128 stands for zero in the data rows.
Here is a table of points, one per row:
[148 207 101 177  68 100 110  39 166 121]
[121  64 139 122 196 155 134 164 114 150]
[136  73 165 129 132 100 111 157  89 113]
[161 234  67 122  41 120 166  79 150 146]
[146 117 139 125 155 105 141 137 151 131]
[139  59 156 110 195 181 125 179  75 119]
[177 234  90 154  64 106 146  49 184 143]
[ 66  58 166 122 128 158  75 132  55 132]
[131  32 175 111 181  96 124 161  63 109]
[156 126 138 115 155 105 142 138 149 117]
[ 85  71 151 116 132 151  68 132  64 141]
[135 106 136 122 173 101 129 148 158 129]
[115 229  53 130  15 102 172  69 184 174]
[ 98 116 125 124 109 163  98 153  98 133]
[148 215  71 155  61 117 104  68 157 128]
[127  43 186 124 165  85  77 144  69 103]
[129 142 117 129 121 133 128 113 159 144]
[161 191 108 136  82 129 135  79 156 138]
[135  87 130 119 199  99  98 154 147 120]
[ 81  92 150 117 110 112 129 158  91 117]
[174 180 123 151  87 101 134  76 172 133]
[142 124 143 136 126  97 112 119 142 122]
[113 184  68 124  64 112 165 108 170 155]
[ 60 100 129 147 110 160  86 112  84 142]
[152  73 152 124 207 177 125 175 110 120]
[139  45 193 110 143  96 118 131  55 120]
[109 227  78 149  53 143 162  72 187 155]
[ 95 118  95 122 152 172 131 166 153 153]
[151 206 101 141  23 143 161  61 102 145]
[122 184  84 143 119 168 140 100 179 158]
[132 208  81 114  94 178 185  83 154 155]
[150 233  73 158  71 179 145  74 180 151]
[ 71 112 105 127 161 148 117 167 133 123]
[124  80 165 130 102 122 114 134  61 120]
[153  59 163 103 185 115 140 175  81 114]
[157 212  93 142  30 147 147  60 116 139]
[163 182 132 146  77 101 139  72 155 134]
[ 93 115 102 128 152 165 119 171 143 140]
[128  69 151 107 179 123 119 181 117 127]
[140 125 137 109 144 125 160 135 123 117]
[114 129 116 114 136 135 140 151 137 137]
[124 229  74 139  48 139 170  81 178 137]
[ 91 115 133 113 101 167 127 149  88 143]
[146  78 147 117 170 109 118 158 124 129]
[166  34 178 112 185 106 114 171  67 115]
[142 232  46 128  41 118 176  93 185 170]
[153 135 130 126 147 114 133 112 158 125]
[139  54 152  93 199 121 157 191  98 120]
[107  56 175 109 132 109 122 144  86 138]
[102 220  71 152  73 165 138 100 180 143]
[136  31 185 120 169  90  96 159  69 110]
[148 137 155 122 116  98 145 123 130 119]
[ 69  43 172 125 146 124  69 127  70 126]
[144  97 143 146 128 174  90 137  99 142]
[113 154 116 136 143 143 118 100 152 134]
[149 183 111 165  94 130  98  97 170 133]
[109 201  71 125  51 105 156  92 164 154]
[121 228  57 144  38 121 138  74 171 146]
[137  49 187 140 147  92  59 136  86 112]
[121 226  52 141  28  96 152  74 198 163]
[143  86 159 135 138 136 100 137  72 113]
[180 216 114 156  52 101 149  61 192 143]
[131 189  92 117  64 181 167 113 135 160]
[156 134 147 130 126 113 138 115 134 120]
[122  74 138 131 209 104  86 154 149 118]
[122 177  69 146  74 110 148  96 178 152]
[127 120 135 141  99 157  97 115  95 139]
[146  62 156 105 189 180 154 188  83 136]
[123 117 136 117 159  89 135 155 165 117]
[147 128 148 134 140 105 128 127 151 116]
[188 210 114 149  62 110 153  36 140 119]
[123  91 160 131 136  99 111 118  95 122]
[166 123 149 136 158  98 117 118 145 114]
[134 150 119 151  76 127 113 108 132 129]
[140 141 132 112 114 117 161 104 123 127]
[154 110 139 128 168 104 129 128 150 126]
[ 90  69 134 119 199 100 122 164 146 129]
[123 169 109 134  66 162 135  93 106 149]
[120 116 147 140  83 126 104 133  88 126]
[110 111 138 119 100 151 118 147  86 136]
[105 131 121 130 110 129 126 161 141 136]
[179  83 163 118 140 101 127 132  85 131]
[243 217 120 153  86 101 160  54 156 110]
[ 95 124 104 133 159 191 113 146 134 146]
[145  57 155  92 194 133 158 191  95 123]
[182 231  87 153  68 132 158  70 189 149]
[143  63 161 122 180 125 106 184  84 101]
[183 210 111 155  80  94 151  83 193 125]
[107  58 147  96 190 109 135 199 109 115]
[ 93  86 138 145 130 179  98 149 101 153]
[125  72 151 102 165 125 130 181 118 137]
[ 87 146  85 116 135 181 146 145 146 153]
[112  69 138 109 198  94 125 170 137 117]
[131 116 127 138 114 162 108 136 126 150]
[120 116 127 130 169  94  99 137 160 111]
[ 60  60 155 117 132 150  67 149  68 132]
[158  77 174 119 124  99 106 138 103 134]
[133  41 179  96 172  92 135 183  65  99]
[108  39 171 113 188 109 100 181  98 123]
[157  93 156 139 124 103  98 114  92 134]
[121  78 142 126 183 108 118 152 140 121]
[164 111 137 107 139 132 157 162 124 143]
[ 71  63 160 109 126 116  92 119  66 132]
[129 226  67 149  22  97 148  57 157 152]
[ 74 144 108 123 144 170 146 128 127 136]
[125 167 114 146  60 169 118 109 109 146]
[154 194 133 149  51 108 170  73 152 120]
[111 164 107 115 136 144 149 132 166 137]
[100  74 140 120 200  96 100 162 136 115]
[112 155  99 133 155 154 118 133 192 142]
[ 97  98 134 148 124 166  69 129  79 128]
[118  79 143 134 207 106  96 166 146 112]
[119  70 154 117 176 115  99 186 104 105]
[ 65  31 184 133 155  92  58 124  62 110]
[115  95 138 137 172  89 101 117 133 112]
[ 82  73 157 123 123 164  80 155  79 130]
[ 82 123 106 130 154 156 121 145 128 131]
[166 123 139 124 154 111 146 138 151 126]
[132 230  80 158  72 159 148  87 175 139]
[ 47  46 160 133 135 118  44 145  87 136]
[143  48 164 117 201 114 107 152  93 123]
[100  87 140 123 186  96 124 158 144 117]
[181 163 137 145  97  99 161  97 166 128]
[ 75 133  92 144 142 154 106 141 155 152]
[175 162 143 149  92 105 153  79 137 126]
[129  60 154 112 193 151 146 195  80 112]
[113 227  68 142  54 174 160  84 173 160]
[167 174 106 127  80 155 156  99 114 144]
[ 82  79 155 121 122 153  81 160  82 135]
[154 224  72 121  37 116 185  64 138 158]
[201 199 114 151  85  90 169  71 180 119]
[134  93 159 146 159 102  85 114 116 115]
[122  72 142 114 183 154 130 178  86 121]
[108 192  82 130  87 151 152  88 158 153]
[ 82 121 104 106 145 170 153 141 112 137]
[173 126 150 137 139 128 127  85 111 119]
[117  42 166 123 198 108 105 155  71 114]
[ 87  49 173 143 140 101  56 157  91 107]
[111 180  72 160  94 123 115 113 177 147]
[ 96  47 174 107 174 108 116 165  77 107]
[145 240  64 132  52 176 171  78 147 146]
[100  93 127 127 196  87 115 164 174 119]
[ 88  54 147 117 179 175 113 197  89 134]
[187 175 118 155 105 102 123  75 172 135]
[130 116 144 124 156 113 133 138 128 105]
[111  56 150 114 180 153 152 164  79 141]
[109 137 121 120 158 137 135 137 153 133]
[140 197  99 149  80 118 147  88 186 146]
[118 125 132 123 154 152 139 112 126 130]
[143 122 134 119 147 135 137 110 132 143]
[ 98 126 106 113 152 125 127 111 155 144]
[ 87  61 164 138 135 133  42 110  64 120]
[126 105 147 145 151 119 117 108 132 125]
[170 218  95 138  21 156 168  55 113 164]
[ 84  62 144 119 178 145 113 175 112 141]
[156  68 156  97 170 113 137 173 112 128]
[142 128 120 116 146 141 133 145 132 134]
[149 125 138 135 137 119 122  99 131 130]
[136  39 164  96 178  98 142 190  95 131]
[123  66 147  95 167 126 142 187 116 126]
[ 84 113 112 141 124 100 100 115 125 134]
[144  44 183 101 162 107 152 174  65 112]
[ 87  70 144  98 161 147 157 190  89 128]
[140 154 117 123 125 122 123 120 165 135]
[109  71 149 100 171 154 147 185  94 131]
[155  57 156 101 201 180 153 187  76 132]
[ 95 190  80 124  79 150 167 120 150 147]
[154 134 135 135 140 117 121 112 147 124]
[ 85  89 116 127 205 119 105 153 171 140]
[144 121 135 129 149 101 138 124 165 147]
[177 232  89 135  54 122 179  69 167 132]
[129 128 153 135 113 105 138 111 123 126]
[137  86 154 125 134 135 113 142  91 124]
[117 134 135 126 108  94 114 124 151 129]
[131 234  53 132  30  92 159  74 174 149]
[109 101 128 111 187 183 154 178 131 146]
[116 109 122 104 142 124 155 138 108 121]
[141 169 116 139  83 126 147  72 138 153]
[113 123 134 130 154 149 134 120 124 126]
[ 82  90 143 119 178 107 113 150 130 109]
[126 124 122 108 131 139 154 143 120 146]
[126 132 135 132 130 117 121 106 115 114]
[129 233  84 149  72 142 158  84 188 126]
[198 217 120 157  72 117 134  60 165 122]
[178 208 128 151  59 122 162  59 137 122]
[ 84  39 160 115 195 106  87 163 112 127]
[169  52 185 115 161  94 117 150  70 110]
[108  92 132 124 189  89 109 160 165 123]
[163  87 146 135 160 127 114 146  90 126]
[130  55 152 104 205 116 134 179 104 114]
[106  55 153 112 183 153 146 158  68 123]
[101 133 119 138 157 142  98 148 160 119]
[132  63 180 124 138  86  75 132  97 124]
[107  87 144 144 137 159 100 156  98 125]
[134 181  79 140  83 115 140 109 151 128]
[115  97 166 141 130 100 107 125 105 111]
[112  92 128 143 214 152  82 163 149 117]
[179 126 145 139 150 123 117 103 123 106]
[133 226  89 159  60 161 154  76 180 154]
[126 181 109 127  65 129 158 105 127 121]
[168 175 119 139  93 117 139 104 154 120]
[217 218 116 174  79 109 125  64 175 121]
[119 141 123 123  82 181 121 131 101 148]
[130  45 182 131 157 105  67 129  72 110]
[ 89  37 167 106 180 109 119 149  89 132]
[137  73 170 118 138 113  86 123  77 128]
[108  45 165 122 180 115  91 170  94 117]
[143 237  76 126  45 179 185  61 146 163]
[127  47 154 124 219 151 127 182 100 119]
[114 107 114 116 201 119 111 153 155 134]
[ 56  48 139 106 184 140 137 194 107 136]
[127  50 161 103 187 188 155 179  59 138]
[142  29 169 105 185 100 123 190  91 131]
[ 94  96 129 105 177 180 158 157 112 145]
[137  62 184 121 131  98 108 132  71 124]
[164 174 133 168  81 116 109  79 171 134]
[147 218  95 145  20 144 142  55 124 148]
[130 126 146 130 112  98 121 115 118 114]
[ 83  62 156 127 139 138  80 133  97 146]
[125  47 159 108 190 102 109 171 111 125]
[155 244  63 125  29 131 187  90 173 155]
[155 250  70 140  48 188 139  60 156 156]
[109 231  59 136  52 162 143  91 176 161]
[ 92 125 129 122  99 132 132 135 109 135]
[118 201  72 116  84 185 170 106 160 172]
[ 88 121 118 110 173 180 132 160 147 128]
[133 119 133 116 142 111 138 126 126 127]
[172 218  88 181  76 111 109  57 215 139]
[103 112 116 108 179 131 146 161 166 138]
[169 228  66 131  58 119 148  71 152 140]
[110  63 137 123 192 152 131 185 105 130]
[140 178  80 135 112 126 128 112 162 148]
[168 171 133 147  92 120 129  72 148 143]
[146 235  68 145  67 160 166  88 210 154]
[110 122 128 138 102 178  79 132 101 138]
[180 183 129 144  97 124 140 100 151 121]
[102  90 124 118 189  95 121 162 183 132]
[ 85 146 105 130 154 163 132 147 150 123]
[173  68 155  92 188 116 150 181  85 111]
[122 232  61 129  34 173 167  80 167 165]
[160 244  85 140  58 158 182  77 171 144]
[181 127 137 126 154 133 126 114 144 126]
[164 114 143 157 153 106 106 110 150 120]
[ 79  59 146 113 171 173 142 184  86 134]
[129 113 125 107 171 128 137 145 148 132]
[114  93 137 130 175 107 119 143 129 120]
[144  77 161 130 135  96 107 165 101 113]
[165 185 110 136  57 153 136  92 123 153]
[188 154 144 165 115  97 123  72 152 124]
[155 187 120 161  77 120 139  61 153 130]
[161 139 134 114 134 126 148 119 133 120]
[102  37 177 140 171  97  65 144  95 124]
[140  45 193 123 146  90 102 143  66 107]
[139 194 100 119  65 172 164 113 119 146]
[108  79 134 116 190  96 105 165 154 129]
[124 242  57 144  42 171 138  79 180 164]
[118 195  72 157  61 106 141  63 160 144]
[ 96  69 137 118 201  91 105 167 147 113]
[156  40 178 108 184  97 124 170  65 113]
[ 89  88 157 130 134  90 111 143 100 103]
[140 181 111 145  59 149 114  99 124 147]
[166  66 171 129 153 101 105 135  71 110]
[157  86 147 105 141 106 131 146 105 127]
[ 96  64 156 132 138 136  48 118  90 138]
[164 229  89 172  67 105 136  68 208 127]
[147 170  89 142 103 127 137 100 161 156]
[131 180 102 121  67 122 150 108 128 140]
[236 217 129 152  70 104 160  42 151 116]
[213 209 127 152  74  97 170  70 158 114]
[115  65 160  94 159 101 159 166  80 115]
[ 83  64 152 123 165 166 118 188  88 135]
[186 174 138 151  98 131 140  68 123 118]
[166  54 185 101 152 110 155 185  69 115]
[133 112 151 151 145  88  83 108 127 114]
[154 140 130 130 150 109 127 126 149 116]
[ 96  90 130 112 179 161 149 167 136 131]
[142 122 149 145 135 103  84 121 133 104]
[125  79 150 103 160 103 137 169 112 119]
[165 228  68 145  53 112 160  62 168 147]
[ 87  65 154 108 147 184 148 168  73 145]
[157  71 164  97 169 119 139 169  78 106]
[ 89  63 157 109 158 173 144 176  53 124]
[103  78 137 121 196 120 122 157 143 121]
[ 91 126 113 127 104 170 108 141 126 154]
[153  56 158 104 212 124 146 184  96 114]
[116  89 139 111 202 114 135 166 150 123]
[111 187  92 134  82 160 153 106 139 131]
[105  47 187 138 149  77  62 134  77 106]
[ 94 139 104 122 115 113 122 109 146 143]
[114 179  96 125  56 169 139 112 132 153]
[129 129 144 123 102 112 141 117 151 143]
[150  69 161 107 176 109 131 156  97 128]
[133 241  73 141  70 154 167  88 174 136]
[105 145  94 120 154 187 132 149 172 159]
[118 100 149 135 166 112  97 103 106 111]
[ 82  74 138 129 213 124 113 176 130 110]
[ 78 176  86 156  60  94 116  86 149 144]
[106  79 140 102 180 102 143 157 118 113]
[135 140 119 161  90 128 101  83 126 134]
[118 182  77 140  87 105 125  91 166 134]
[139  94 153 119 127 132 130 144  90 126]
[141  51 149 123 219 160 129 180 116 123]
[109  51 165 109 177  95 110 161  90 122]
[139  67 155  98 175 126 136 162 100 131]
[113 141 115 106 142 155 157 128 139 137]
[ 90  59 165 134 135 100  63 148  82 113]
[140  48 169  96 166 108 154 180  79 138]
[134 102 134 116 192 162 140 163 138 135]
[122 107 127 140 202 159  92 135 145 119]
[ 95  98 126 132 196 129 113 143 148 127]
[ 88  52 152 110 187 143 113 167  93 130]
[144 125 146 142 136  99 116 135 146 104]
[ 20  53 143 113 154 147  96 179  97 139]
[111  75 149 122 163 164 111 180  93 123]
[117 124 117 139 127 135 100 132 119 120]
[112 229  57 139  28  90 155  71 185 155]
[110  94 141 135 120 151 101 119 101 155]
[ 97  53 176 112 137 100  98 141  78 122]
[116 158 103 124 142 139 125 132 170 131]
[122 134 117 131 166 152 111 143 158 123]
[118 214  53 147  58  92 146  83 199 153]
[126 157  96 120 138 189 151 135 160 162]
[107  77 138 112 181 149 124 183  98 122]
[139 226  65 137  45 123 173  94 167 148]
[225 219 123 159  74 113 149  58 166 113]
[ 93 136 107 121 146 113 119 151 169 123]
[113 134 107 140 129 130 108 137 173 139]
[176 205 127 144  59 118 172  69 147 119]
[130 131 124 113 135 121 145 117 151 145]
[103  84 149 112 139 175 109 170  83 134]
[167  88 175 122 108 114 125 135  59 121]
[159  99 156 119 124 140 129 138  75 126]
[155 241  65 143  57 161 145  62 158 145]
[129 213  79 120  96 178 179 118 170 141]
[182 210 126 156  60 114 147  65 155 117]
[120 112 129 144 121 160  98 152 122 134]
[122  51 181 134 152  77  44 117  81 114]
[114 207  61 167  54 101 131  89 196 151]
[123 156 104 116 151 169 137 142 155 145]
[104 140  89 114 145 162 126 142 146 142]
[132 122 138 109 137 119 165 137 123 122]
[115  57 173 123 146 112  75 121  79 132]
[128  28 186 118 163  84 108 154  82 123]
[146 182 108 149  82 129 130  74 166 142]
[139 117 139 118 158 117 134 119 132 126]
[134 186 123 131  74 121 149  83 144 125]
[184 135 147 129 139 113 141 126 155 132]
[115 154 102 128 166 174 119 124 152 128]
[150 160 141 145 103 115 135  91 142 114]
[184 132 146 125 138 103 155 126 140 123]
[125 121 131 123 106 152 142 139  87 132]
[121 118 118 138 132  98 102 130 145 132]
[153 160 109 141  81 128 131  84 136 153]
[127  84 140 127 193 102 100 141 130 104]
[170  61 175 109 147  98 127 144  70 121]
[ 86 144  96 115 145 167 141 162 152 140]
[179 234  90 164  55 110 138  60 202 138]
[152 194  84 138 116 169 141 104 132 147]
[109  69 142 128 205  93 106 163 135 110]
[151 174 131 125  79 117 163  94 141 125]
[139 236  77 156  53 148 147  87 174 146]
[115  68 163 119 138 107  86 141  98 138]
[ 96 109 116 116 178 124 129 149 147 117]
[170  43 166  90 169 125 137 195  72 108]
[142 117 141 138 150 123 120  97 131 122]
[150  58 171 133 141 105 116 154  96 120]
[114  73 158 123 143 145  93 147 102 148]
[196 217 114 150  59 100 161  61 193 140]
[154 197 130 146  51  99 164  60 134 114]
[115  84 147 125 182 106 122 146 125 117]
[146 110 142 143 111 139  91 119  82 121]
[209 219 123 149  73 102 177  60 168 124]
[126 209  67 148  53 110 132  91 166 143]
[ 93 116 118 140 123 101 105 122 116 125]
[ 61  62 156 103 136 147  80 141  67 136]
[ 67 130 110 138 133 116 108 111 135 128]
[116  49 175 124 183 109  85 162  88 112]
[ 77 119 119 126 144 112 125 132 157 133]
[137 119 142 125 121 168 118 136  99 133]
[183 208 117 154  84 116 146  61 159 123]
[131  41 175  97 169  88 144 203  89 121]
[141 217 101 148  23 170 148  74 106 154]
[ 92 103 128  90 162 122 159 155 150 139]
[168 215  91 156  40 154 118  76 127 133]
[ 87  61 145 137 203 100  88 139 127 112]
[129  42 160 114 214 158 124 181  65 116]
[145 169 119 146  84  94 150  91 162 120]
[122 123 142 131  83 127 118 129  95 136]
[144  55 178  92 152 108 160 173  59 114]
[103  49 153 141 202 174  69 176  74 119]
[127  56 146 125 216 157 112 165 112 122]
[186 230  98 171  70 118 131  56 169 129]
[ 85 123  99 110 159 174 160 137 141 153]
[165  79 158 120 149  98 118 149  89 114]
[ 90  71 146 110 159  92 134 176 116 115]
[ 93 130 109 118 161 169 142 151 159 137]
[ 82  63 155 120 141 152  47 143  80 129]
[124 127 115 122 108 112 132 121 116 127]
[169 125 136 132 167 112 110 126 143 117]
[121 139 113 124 125 120 142 128 153 141]
[128 205  88 132  84 179 166 107 153 146]
[156 233  89 139  66 155 181  89 173 136]
[ 91  70 137 113 199 104 119 162 134 112]
[131  69 151 105 173 129 140 179  89 117]
[117  66 172 137 149 140  70 133  71 124]
[ 90 134  99 125 174 169 112 132 171 146]
[ 92 109 124 120 186 137 121 159 155 118]
[139  44 184 129 160  80  67 125  95 127]
[163 177 131 133  76 122 142  85 141 126]
[107 135  97 129 145 167 129 143 136 145]
[134 193  71 139  80 107 133  92 173 151]
[135 167 108 158  91 126 125  69 153 137]
[129  63 161 122 183 112  99 178  96 107]
[129 217  78 129  16 164 169  83 139 167]
[150 212  92 148  38 141 140  62 134 159]
[121 183  96 161 101  90 101  94 195 122]
[120  71 148 118 202 159 131 170 106 131]
[207 234  99 146  77 121 155  43 171 136]
[103 109 145 142 128 146 105 151  98 116]
[106  89 131 117 193 137 119 164 148 123]
[128 102 147 137 156  84  92 129 143 116]
[147 213  76 128  48 115 165  82 126 133]
[201 214 124 157  61  98 146  32 140 109]
[170  81 161 125 121 100 108 155  87 120]
[ 99  85 139 107 163 175 131 200  97 123]
[133 231  67 144  48 157 156  91 171 159]
[113  87 133 105 173 102 147 148 129 121]
[146  68 148 100 205 119 140 169 132 134]
[180 133 144 129 134 114 146 133 145 114]
[135 235  68 148  41 151 150  89 166 146]
[128 119 142 122 156 114 133 128 144 125]
[134 157 113 118 150 148 140 133 157 125]
[117 112 123 115 186 127 128 165 159 120]
There is one direction along which these points spread out most. Where along it does each point below lie, from 0 to 99? The average is 50, and the first point in the table lies past the average.
[145 169 119 146  84  94 150  91 162 120] 64
[182 231  87 153  68 132 158  70 189 149] 78
[ 77 119 119 126 144 112 125 132 157 133] 48
[116 109 122 104 142 124 155 138 108 121] 46
[105  47 187 138 149  77  62 134  77 106] 31
[ 93 116 118 140 123 101 105 122 116 125] 48
[153  56 158 104 212 124 146 184  96 114] 30
[148 207 101 177  68 100 110  39 166 121] 73
[124 229  74 139  48 139 170  81 178 137] 77
[187 175 118 155 105 102 123  75 172 135] 65
[152 194  84 138 116 169 141 104 132 147] 64
[119 141 123 123  82 181 121 131 101 148] 54
[133 226  89 159  60 161 154  76 180 154] 76
[ 89  37 167 106 180 109 119 149  89 132] 29
[179  83 163 118 140 101 127 132  85 131] 41
[168 175 119 139  93 117 139 104 154 120] 63
[ 84  39 160 115 195 106  87 163 112 127] 28
[133 241  73 141  70 154 167  88 174 136] 76
[ 93  86 138 145 130 179  98 149 101 153] 42
[120  71 148 118 202 159 131 170 106 131] 33
[103  49 153 141 202 174  69 176  74 119] 27
[147 218  95 145  20 144 142  55 124 148] 76
[122 177  69 146  74 110 148  96 178 152] 68
[236 217 129 152  70 104 160  42 151 116] 75
[142 128 120 116 146 141 133 145 132 134] 49
[108  92 132 124 189  89 109 160 165 123] 40
[110 122 128 138 102 178  79 132 101 138] 49
[115  97 166 141 130 100 107 125 105 111] 43
[147 128 148 134 140 105 128 127 151 116] 50
[180 216 114 156  52 101 149  61 192 143] 76
[127  47 154 124 219 151 127 182 100 119] 28
[146 235  68 145  67 160 166  88 210 154] 78
[155 241  65 143  57 161 145  62 158 145] 79
[144  77 161 130 135  96 107 165 101 113] 38
[139 194 100 119  65 172 164 113 119 146] 66
[135  87 130 119 199  99  98 154 147 120] 38
[135 167 108 158  91 126 125  69 153 137] 64
[ 95  98 126 132 196 129 113 143 148 127] 40
[139 236  77 156  53 148 147  87 174 146] 77
[128 205  88 132  84 179 166 107 153 146] 68
[116  49 175 124 183 109  85 162  88 112] 29
[179 126 145 139 150 123 117 103 123 106] 49
[137  86 154 125 134 135 113 142  91 124] 41
[127  43 186 124 165  85  77 144  69 103] 29
[149 183 111 165  94 130  98  97 170 133] 64
[140 125 137 109 144 125 160 135 123 117] 48
[137  73 170 118 138 113  86 123  77 128] 38
[180 183 129 144  97 124 140 100 151 121] 63
[155 244  63 125  29 131 187  90 173 155] 81
[103 112 116 108 179 131 146 161 166 138] 44
[120 112 129 144 121 160  98 152 122 134] 47
[139  59 156 110 195 181 125 179  75 119] 30
[137  62 184 121 131  98 108 132  71 124] 36
[ 60 100 129 147 110 160  86 112  84 142] 45
[142 117 141 138 150 123 120  97 131 122] 49
[109 231  59 136  52 162 143  91 176 161] 76
[ 89  63 157 109 158 173 144 176  53 124] 32
[136  73 165 129 132 100 111 157  89 113] 38
[139  44 184 129 160  80  67 125  95 127] 33
[ 87  65 154 108 147 184 148 168  73 145] 35
[118 195  72 157  61 106 141  63 160 144] 72
[114 207  61 167  54 101 131  89 196 151] 74
[186 230  98 171  70 118 131  56 169 129] 76
[137 119 142 125 121 168 118 136  99 133] 47
[144  44 183 101 162 107 152 174  65 112] 30
[121 139 113 124 125 120 142 128 153 141] 54
[148 137 155 122 116  98 145 123 130 119] 52
[ 82  79 155 121 122 153  81 160  82 135] 38
[118 100 149 135 166 112  97 103 106 111] 42
[158  77 174 119 124  99 106 138 103 134] 41
[139  54 152  93 199 121 157 191  98 120] 30
[225 219 123 159  74 113 149  58 166 113] 74
[130 131 124 113 135 121 145 117 151 145] 52
[150 233  73 158  71 179 145  74 180 151] 77
[ 82  90 143 119 178 107 113 150 130 109] 38
[166  54 185 101 152 110 155 185  69 115] 32
[142 122 149 145 135 103  84 121 133 104] 48
[122 123 142 131  83 127 118 129  95 136] 51
[100  93 127 127 196  87 115 164 174 119] 40
[105 145  94 120 154 187 132 149 172 159] 53
[ 96  69 137 118 201  91 105 167 147 113] 34
[ 71 112 105 127 161 148 117 167 133 123] 43
[ 96  47 174 107 174 108 116 165  77 107] 29
[164 174 133 168  81 116 109  79 171 134] 65
[ 96  90 130 112 179 161 149 167 136 131] 40
[ 20  53 143 113 154 147  96 179  97 139] 31
[ 82 123 106 130 154 156 121 145 128 131] 47
[140 178  80 135 112 126 128 112 162 148] 63
[ 94 139 104 122 115 113 122 109 146 143] 55
[128 119 142 122 156 114 133 128 144 125] 47
[172 218  88 181  76 111 109  57 215 139] 76
[188 154 144 165 115  97 123  72 152 124] 60
[113  87 133 105 173 102 147 148 129 121] 40
[125  47 159 108 190 102 109 171 111 125] 30
[166  34 178 112 185 106 114 171  67 115] 27
[131 116 127 138 114 162 108 136 126 150] 50
[ 98 126 106 113 152 125 127 111 155 144] 51
[146 182 108 149  82 129 130  74 166 142] 67
[209 219 123 149  73 102 177  60 168 124] 74
[ 87 146  85 116 135 181 146 145 146 153] 53
[170  43 166  90 169 125 137 195  72 108] 29
[177 232  89 135  54 122 179  69 167 132] 78
[115  65 160  94 159 101 159 166  80 115] 34
[122  51 181 134 152  77  44 117  81 114] 33
[ 88  52 152 110 187 143 113 167  93 130] 30
[154 197 130 146  51  99 164  60 134 114] 70
[164 114 143 157 153 106 106 110 150 120] 49
[114  73 158 123 143 145  93 147 102 148] 38
[131  41 175  97 169  88 144 203  89 121] 28
[ 96  64 156 132 138 136  48 118  90 138] 37
[156 126 138 115 155 105 142 138 149 117] 48
[149 125 138 135 137 119 122  99 131 130] 51
[131 234  53 132  30  92 159  74 174 149] 80
[168 215  91 156  40 154 118  76 127 133] 73
[118 182  77 140  87 105 125  91 166 134] 66
[108  79 134 116 190  96 105 165 154 129] 37
[166  66 171 129 153 101 105 135  71 110] 36
[ 91  70 137 113 199 104 119 162 134 112] 34
[184 132 146 125 138 103 155 126 140 123] 51
[ 84 113 112 141 124 100 100 115 125 134] 49
[131 180 102 121  67 122 150 108 128 140] 64
[166 123 139 124 154 111 146 138 151 126] 49
[112 229  57 139  28  90 155  71 185 155] 80
[114 107 114 116 201 119 111 153 155 134] 41
[134 150 119 151  76 127 113 108 132 129] 59
[143  48 164 117 201 114 107 152  93 123] 30
[128  28 186 118 163  84 108 154  82 123] 29
[179 234  90 164  55 110 138  60 202 138] 79
[133 119 133 116 142 111 138 126 126 127] 48
[ 61  62 156 103 136 147  80 141  67 136] 34
[ 83  64 152 123 165 166 118 188  88 135] 32
[ 60  60 155 117 132 150  67 149  68 132] 34
[102  90 124 118 189  95 121 162 183 132] 41
[132  63 180 124 138  86  75 132  97 124] 36
[ 88 121 118 110 173 180 132 160 147 128] 44
[125  72 151 102 165 125 130 181 118 137] 36
[109  69 142 128 205  93 106 163 135 110] 34
[129 129 144 123 102 112 141 117 151 143] 54
[153 160 109 141  81 128 131  84 136 153] 63
[153  59 163 103 185 115 140 175  81 114] 31
[114 129 116 114 136 135 140 151 137 137] 49
[152  73 152 124 207 177 125 175 110 120] 34
[134 193  71 139  80 107 133  92 173 151] 69
